In the rows, 128 means zero.
One turn sends every row of this set to another row. A few are shown first. Where does it send the rows asked after them?
Z78: [133 101 132 120 128 163 122 138 117 105 148 123 157 158 152 136 114 123
 112  97 109 103 134 121]
Z173: [150 111 136 120 124 173 123 130 108 172 125 102 144 132 140 125 148 116
 138 123 123 128  98 113]
Z583: [129 108 118 120 125 149 101 113 131 153 142 110 154 138 128 111 164 144
 139 117 106 117  98 112]
Z892: [126 116 127 120 124 136 140 110 144 110 104 123 133 173 149 119 123 126
 109 125 122 109 116 106]
Z206: [143 140 140 129 158 167 108 106  93 131 133 130 120 157 128 139 138 137
 112 118 124 117 120 108]
Z927: [143  97 141 107 149 160 132 127 129 125 118 126 138 147 150 138 125 116
 120  93 114  95 146 148]
Z539: [151  91 138 105 131 162 125 138 150 143 149 116 149 148 132 136 159 119
 132 130 115 108 118  92]
Z931: [136 117 111  99 131 138 131 114 115 130 118 132 114 165 151 110 142 155
 117 105 145 125 122 129]
Z735: [138 130 170 140 136 152 123 104 113 156 134 127 131 144 132 111 121 139
 111  97 116 127 119 126]
Z700: [122 127 148  99 112 143 148 116 131 136 130 135 132 148 134 111 113 120
 134 101 113 135 106 103]
Z588: [141  94 125  96 100 139 107 103 113 109 108 109 148 156 138 134 136 133
 115 104 100 138 131 131]
Z215: [110 115 128 114 127 129 145 114 111 137  92 113 131 144 142 146 143 139
 105 128 117 134 126 116]
Z401: [143  97 140  97 118 145 133 102 118 159 132 124 140 133 128 120 140 147
  96  87  85 131 127 114]
Z11: [130 113 139 117 134 128 133 116 150 111  96 120 129 169 143 121 120 121
 112 119 121 118 119 112]
Z573: [149 101 136  89 112 141 134  98 119 155 129 122 137 128 128 119 139 146
 101  92  91 135 128 107]
Z541: [123  95 137 120 140 148 127 127 130 115 147 113 147 151 150 140 126 121
 115 104 109 123 166 129]
Z674: [127 129 126  84 150 156 135 124 119 126 114 130 120 168 127 137 135 113
 138 102 120 122 121  93]
Z537: [159  99 141 105 131 153 129 127 148 148 147 117 128 151 128 131 165 129
 129 131 130 113 107  91]
Z749: [138  97 140 135 151 149 115 129 122 128 117 112 154 155 147 134 121 118
 118  83 108 106 156 121]
Z251: [142  98 121  94 103 146 117 100 111 119  94 106 145 155 140 130 143 134
 116  99 104 125 136 135]
Z208: [153 106 118 112 150 174 136 119 134 125 127 110 152 150 154 137 120 128
 107  96  99 105 143 128]
Z846: [148 142 132 132 151 156 110 104  92 130 132 132 121 154 126 135 144 139
 106 116 128 119 117 106]
Z66: [151 110 138 133 125 150 117 119  98 131 119 106 123 159 156 114 130 132
  88 113 142 132 141 127]
Z351: [150  99 124 117 147 161  95 118 139 152 138 114 154 138 128 125 170 134
 139 115 108 111 121 127]
Z146: [139 112 121  90 131 139 115 114 100 131 127 113 130 147 115 142 163 137
 104  96 105 135 143  91]
Z934: [130 139 126  89 144 153 139 123 118 124 109 128 120 162 123 136 137 112
 136 105 123 123 113  97]
Z235: [131 115 127 112 127 132 133 119 120 132  97 109 144 140 141 140 117 142
  96 124 103 145 100 110]
Z822: [143 131 163 138 135 142 118 100 110 156 129 129 126 135 130 106 124 141
 110 100 120 128 119 124]
Z460: [144  93 148 109 129 158 132 140 152 157 136 105 150 145 132 125 161 119
 134 116 117 102 127  97]
Z63: [171 116 159 108 112 143 112 107 120 128 101 106 136 160 134 137 120 153
 120 101 121 131 122 107]
Z695: [141 106 143 124 126 161 117 134 106 157 139 110 137 136 132 142 157 110
 141 130 130 142 105 115]
Z951: [167 109 134 126 131 154 118 114 106 130 119 113 122 156 156 119 124 132
  85 118 136 135 129 132]
Z612: [147 103 151 110 126 148 124 135 146 159 137  98 135 148 130 113 158 131
 130 117 129 108 115  83]
Z956: [142 117 122 103 134 129 111 130 123 125 123 120 127 162 145 102 119 153
 111  95 135 142 108 122]
Z641: [145 106 132 130 133 179 127 136 121 165 137 118 154 137 146 125 148 111
 139 125 123 117 106 122]
Z624: [138 104 140 130 142 166 112 147 118 155 140 114 150 139 138 133 151 104
 143 126 129 128 114 119]
Z225: [152 116 152 113 101 144 125  96 105 125 114 119 127 165 139 146 143 157
 125 116 133 121 138 106]
Z482: [133 105 124  90 141 144 109 115  96 133 130 117 130 148 119 145 159 139
 102 101  99 128 141  94]
Z692: [136  98 127 128 128 157 100 120 133 152 153 114 162 138 131 117 166 139
 137 113 108 112 123 121]
Z559: [148  91 123 132 138 163 131 106 121 121 139 142 150 153 157 146 119 127
 115 109 103 106 141 125]
Z304: [136 105 122 114 143 143 101 112 137 152 131 115 141 138 120 125 176 136
 144 117 112 121 105 127]
Z449: [123 118 147  98 116 150 152 117 136 141 136 136 135 157 135 112 112 123
 133  92 108 135 110 103]

Z588 goes to Z66
Z304 goes to Z173
Z956 goes to Z215
And these:
Z208 goes to Z559
Z700 goes to Z146
Z351 goes to Z641
Z206 goes to Z449

One turn sends every row of this set to another row. A few are shown first. Where does it send the rows asked after them?
Z425: [147 165 136 132 137 104 116 143 136 170 131 168 105 138 111 144]
Z199: [153 157 113 131 144 144 150 147 133 163 122 129 144 117 139 119]
Z952: [156 155 113 119 156 132 137 144 140 168 122 137 152 124 122 108]
Z154: [117 180 141 134 117 134 107 135 125 125 120 152 125 131 111 132]
Z362: [135 192 138 135 123 135 114 143 118 130 118 147 131 124 127 131]
Z921: [115 140 147 127 132 151 148 128 156 145 137 148 144 126  88 132]
Z88: [131 156 116 135  91 138 130 123 152 154 142 147 119 144 106 135]
Z926: [138 151 119 131 153 109 121 154 128 166 112 162 103 126 116 127]
Z443: [108 172 144 136 124 138 109 136 126 125 117 156 126 123 106 135]
Z901: [135 188 142 136 135 138 118 146 115 132 115 147 132 115 129 135]
Z564: [148 163 128 133 137 106 122 149 132 171 125 166  98 130 115 142]
Z908: [126 188 138 135 116 133 109 138 122 126 120 149 128 131 119 130]
Z195: [139 143 149 126 151 137 137 127 155 170 142 158 149 116  98 141]
Z228: [135 143 126 131 102 136 134 128 154 164 140 166 112 127  91 147]
Z375: [122 134 142 133 157 148 144 130 149 162 133 145 150 111 109 134]
Z548: [157 173 113 128 110 148 157 148 136 150 127 132 133 131 124 119]
Z767: [139 144 130 131 161 148 149 140 139 165 125 136 151 109 127 126]
Z124: [117 141 134 135 107 141 130 118 159 154 146 153 127 136  94 141]
Z540: [151 155  90 124 105 131 136 144 140 161 122 147 115 135 116 114]
Z857: [134 162 127 128  92 146 143 129 153 145 142 145 127 145  96 131]
Z493: [131 151 133 127 162 104 112 144 137 165 121 161 116 137 107 125]
Z196: [134 156 140 128 155 102 109 139 140 167 129 165 118 143 104 131]
Z987: [146 157 121 132 142 109 123 154 129 170 117 165  98 127 117 136]
Z421: [138 149 131 126 150 156 162 147 140 152 122 135 150 110 114 120]
Z978: [154 164 119 127 134 153 163 151 135 152 121 132 142 117 125 118]
Z373: [124 140 141 127 150 156 156 137 148 148 128 141 151 114  99 126]
Z587: [156 157  95 121 131 131 137 147 136 163 117 138 134 130 123 103]
Z632: [122 150 140 128 108 150 143 126 159 144 143 149 134 139  87 133]
Z488: [150 172 116 129  93 146 150 139 145 147 135 137 126 142 112 126]
Z218: [149 149 137 121 164 134 137 135 148 171 131 146 158 118 111 125]
Z609: [128 179 146 138 141 140 121 146 117 131 113 150 134 107 124 138]
Z792: [147 165 103 132  94 137 136 134 143 156 136 138 121 142 124 125]
Z256: [133 149 124 128 161 107 118 150 132 165 114 161 111 130 111 123]
Z494: [135 141 145 129 127 137 135 124 158 168 144 167 130 121  90 151]
Z544: [157 168 102 131 116 140 145 145 134 160 127 130 131 131 137 119]
Z94: [118 171 150 137 141 142 118 142 120 129 115 154 131 107 116 139]
Z959: [142 148 104 128  93 133 134 136 147 160 130 159 107 132 102 131]
Z966: [140 163 140 130 145 103 111 139 141 170 133 166 114 142 107 139]
Z22: [113 132 143 135 135 146 135 120 156 156 142 153 138 123  95 140]
Z981: [110 167 148 137 134 142 114 139 124 126 116 156 128 114 109 138]

Z978 goes to Z548
Z767 goes to Z199
And these:
Z494 goes to Z195
Z154 goes to Z443
Z564 goes to Z425

One turn sends every row of this set to another row. A few are shown first. Where does it send the rows asked after them?
Z687: [126 125 120 127 140 121 152 112 124 107 147 131 122 101 104 128 111]
Z70: [120 139 134 140 131 100 123 141 116 133 131 131 136 133 128 127 165]
Z911: [128 122 123 124 134 117 153 110 130 105 144 126 124 100 108 129 116]
Z492: [121 140 144 124 151 147 106 135 135 164 126 121 114 132 126 112 110]
Z409: [118 128 117 136 139 141 145 143 123 156 147 136 131 144 107 137 142]
Z97: [127 124 128 117 147 147 122 141 104 110 139 113 100 150 123 129 131]
Z461: [148 127 119 117 137 131 103 105 141 134 126 155 124 138 119 134 139]
Z250: [117 132 117 161 154 129 134 123 115 109 129 116 128 111 131 133 106]
Z721: [137 123 117 139 135 146 102 113 134 138 119 142 134 153 130 132 137]
Z728: [118 119 142 110 146 126 103 128 138 160 124 116 103 113 124 114 120]
Z233: [142 148 117 135 151 110 121 118 130 102 137 116 120 102 132 124 111]
Z742: [127 133 116 124 141 124 140 128 113 161 151 138 112 128 116 148 145]
Z890: [146 129 117 121 142 136 104 112 140 135 129 160 126 139 112 131 135]
Z518: [124 134 147 119 114 107 136 122 113 151 138 140 127 140 135 112 106]
Z333: [127 130 150 115 136 137 109 123 148 158 115 108 116 130 141 115 124]
Z780: [123 129 107 154 155 117 122 128 123 103 134 118 127 119 130 113 102]
Z463: [116 118 144 111 146 136 107 139 149 154 124 118 116 121 112 106 118]
Z881: [118 119 148 116 138 136 105 131 145 157 117 103 116 120 129 113 124]
Z56: [128 122 124 120 126 132 151 134 145 146 142 129 135 138 112 139 155]
Z309: [121 138 131 134 139  94 122 142 113 135 139 143 129 127 120 126 161]
Z560: [118 114 141 110 146 134 114 135 156 151 123 128 117 135 119 102 115]
Z214: [134 123 132 103 144 143 127 143 120 102 139 118 105 146 113 126 135]
Z483: [133 134 122 131 150 109 139 112 133 102 134 125 120  94 123 136 115]
Z682: [118 130 125 155 131 140 149 116 115 113 135 105 136 116 125 131 114]
Z671: [127 123 111 148 143 111 124 121 135  98 126 108 128 117 141 116 113]
Z534: [115 127 144 122 150 141 102 137 133 162 125 113 111 120 120 112 115]
Z139: [120 131 123 154 132 136 146 111 109 115 136 105 129 113 130 135 115]
Z74: [128 138 151 118 109 111 138 123 120 148 135 135 132 141 135 112 109]
Z269: [138 127 115 140 138 143  99 109 125 142 120 143 128 149 132 135 135]
Z731: [136 124 130 101 144 133 122 132 110 107 140 116  93 139 123 133 136]
Z880: [129 135 124 134 153 121 142 126 141  96 135 130 132 101 110 127 110]
Z59: [120 134 133 134 135  99 126 145 123 129 136 140 138 132 116 122 163]
Z592: [118 142 132 145 138 107 122 148 111 135 136 136 138 134 119 124 159]
Z209: [123 133 148 122 113 113 140 128 121 147 136 140 135 144 128 108 106]
Z905: [131 118 132 112 137 142 125 136 116 105 132 105 104 150 131 130 140]
Z381: [127 120 120 125 124 122 144 121 125 155 138 120 121 134 133 149 158]
Z87: [120 124 122 156 142 125 139 120 132 102 120 107 136 114 137 132 116]
Z885: [125 141 148 122 116 114 137 127 114 151 140 141 131 142 128 111 104]
Z442: [121 118 137 108 150 121 106 122 138 162 125 128  99 124 132 113 114]
Z137: [140 146 121 137 148 120 126 128 144  95 135 117 134 110 120 116 112]

Z780 goes to Z233
Z534 goes to Z728
And these:
Z885 goes to Z518
Z880 goes to Z250
Z742 goes to Z381
Z442 goes to Z333
Z70 goes to Z59
Z731 goes to Z905
Z911 goes to Z682
Z721 goes to Z890

One turn sends every row of this set to another row. A few are shown first. Where does it send the rows asked after them?
Z714: [100 155 145 177 135 130 118 127 141  91 137 124 143 145 142 152 118 158
 167 152 161 106 116 178 139 121]
Z733: [ 95 131 151 151 128 134  99 105 118 107 147 133 120 136 128 145 148 139
 167 168 161 138 107 192 115 100]
Z454: [ 95 133 136 138 124 144 102 119 127  95 152 118 132 134 146 136 127 158
 168 149 162  87 139 151 127 105]
Z186: [ 91 117 141 134 140 132 126 130 133 125 136 110 131 136 133 162 127 139
 148 137 145 138 114 165 159  87]
Z804: [116 128 141 157 148 138  91 122 143 100 138  81 133 116 147 128 117 116
 151 133 146 118  88 151 140 107]
Z797: [107 113 156 138 122 183 116 102 147  96 151  87 123 145 120 138 125 134
 190 167 158 133 107 176 144 116]
Z649: [100 115 154 139 141 133 114 125 139 108 146 117 131 126 139 156 157 134
 145 137 186 109 115 167 121 107]
Z664: [119 136 147 168 140 135  89 137 136 106 155 128 140 138 136 163 125 145
 157 166 196 131  92 165 149 102]
Z613: [104 104 152 127 117 154 127 136 132  73 144 120 153 143 121 128 140 120
 162 148 139 137 117 137 137 135]
Z628: [131 128 154 184 138 150 111 100 164 104 144 117 134 124 119 143 149 140
 164 161 177 138 102 158 127 103]
Z130: [ 97 127 144 156 134 160  99 124 117 105 155 125 157 148 125 141 142 117
 144 133 127 135  96 131 139 122]
Z122: [113 129 151 175 157 165  93 119 144  99 131  97 147 123 119 147 121 136
 182 146 147 139  71 149 136 103]
Z34: [129 125 156 143 136 120  88 121 139  82 144 116 135 112 150 120 129 131
 162 153 181 131 102 156 113  97]
Z720: [100 127 135 123 115 137  86 137 146 118 155 107 142 123 154 145 108 120
 146 149 151 147 115 159 152  93]
Z25: [118 127 157 156 124 160 103 128 131  90 166 121 142 154 118 144 128 131
 179 171 131 155 108 126 143 135]
Z325: [109 124 138 159 124 149 116 127 157 105 135 123 153 141 147 141 128 106
 154 159 122 140 120 134 141 127]
Z194: [134 155 132 153 123 148  99 109 134  89 145 116 148 139 125 109 118 159
 178 163 167 109 125 156 135 112]
Z744: [130 125 159 134 146 183  95 132 140 110 142  88 161 136 140 133 134 126
 191 139 162 137  96 152 134 104]
Z140: [104 107 146 118 132 144 114 133 137 109 132  90 137 125  95 144 143 139
 163 169 146 139 129 157 134 116]
Z602: [117 135 134 173 133 137  96 133 144 114 141  85 127 116 140 136 132 112
 146 142 134 132  99 159 148 111]
Z623: [106 118 139 135 118 139 101 138 108  93 146 132 148 151 140 124 122 121
 153 161 128 150 114 139 149 107]
Z810: [115 136 149 132 110 149 106 132 137  89 154  99 134 126 102 137 125 132
 186 166 146 157 101 180 137 137]
Z5: [110 122 129 109 133 130 120 132 142 116 129 101 131 126 110 152 123 137
 173 171 145 134 130 158 144 116]
Z132: [ 90 127 145 164 128 148 116 101 138  83 125 127 140 132 127 128 133 163
 173 159 146 109 129 166 116  97]
Z311: [127 142 130 138 124 128 107 135 143 115 151 138 129 113 129 162 143 139
 188 167 173 130 116 153 124 116]
Z103: [121 124 157 122 138 179 100 114 136  91 145  98 151 128 125 127 123 135
 202 137 161 140  86 151 127 102]
Z13: [103 117 148 147 128 162 113 126 138 105 143 120 162 171 116 146 125 125
 142 173 146 144 119 148 157 128]
Z292: [107 137 127 141 130 136  92 139 146 117 153 111 141 121 149 158  99 127
 155 140 157 135  94 149 163  97]
Z334: [100 119 174 148 139 161 104 119 130  85 146 110 154 165 148 131 129 113
 162 152 132 142 105 153 125 132]
Z957: [110 166 133 147 124 150 115 112 137 111 148 142 158 144 123 146 125 165
 183 147 161 120 122 164 133 111]
Z298: [101 116 142 134 129 147 125 148 133 123 133 114 147 142 124 159 132 142
 159 153 154 154 117 174 166  89]
Z6: [ 97 110 170 150 120 182  95 119 139  89 161  88 126 141 136 139 128 133
 186 161 152 147 100 176 137 107]
Z467: [ 90 139 155 161 123 153  99 104 146  74 152 130 159 137 125 134 111 166
 157 142 172 119 106 164 128 100]
Z914: [107 151 152 144 143 124  87 120 132  90 153 123 152 128 130 141 113 169
 165 145 161 114 120 137 115 107]
Z535: [126 135 151 173 137 146 126 122 150  86 141 112 144 137 143 131 130 164
 175 141 170 104 126 145 141 102]
Z894: [102 127 144 162 148 158  83 140 138 102 130 103 160 109 118 152 132 128
 170 138 142 139  76 145 128 104]
Z633: [ 94 128 141 122 115 146 111 120 122  92 148 110 125 134  97 142 119 141
 180 167 144 147 100 186 143 122]
Z104: [115 118 139 152 133 172  95 148 130  90 141 118 163 149 147 140 125 112
 178 162 146 124 101 126 147 128]
Z946: [113 123 141 138 120 159  93 114 123  91 153 139 147 116 110 131 148 144
 171 146 188 131  89 161 122  91]
Z639: [125 123 134 141 123 163 103 112 150 107 134 119 138 136 137 132 141 125
 179 183 191 115 119 180 128 110]

Z720 goes to Z744
Z613 goes to Z325
Z467 goes to Z957
And these:
Z797 goes to Z186
Z34 goes to Z639

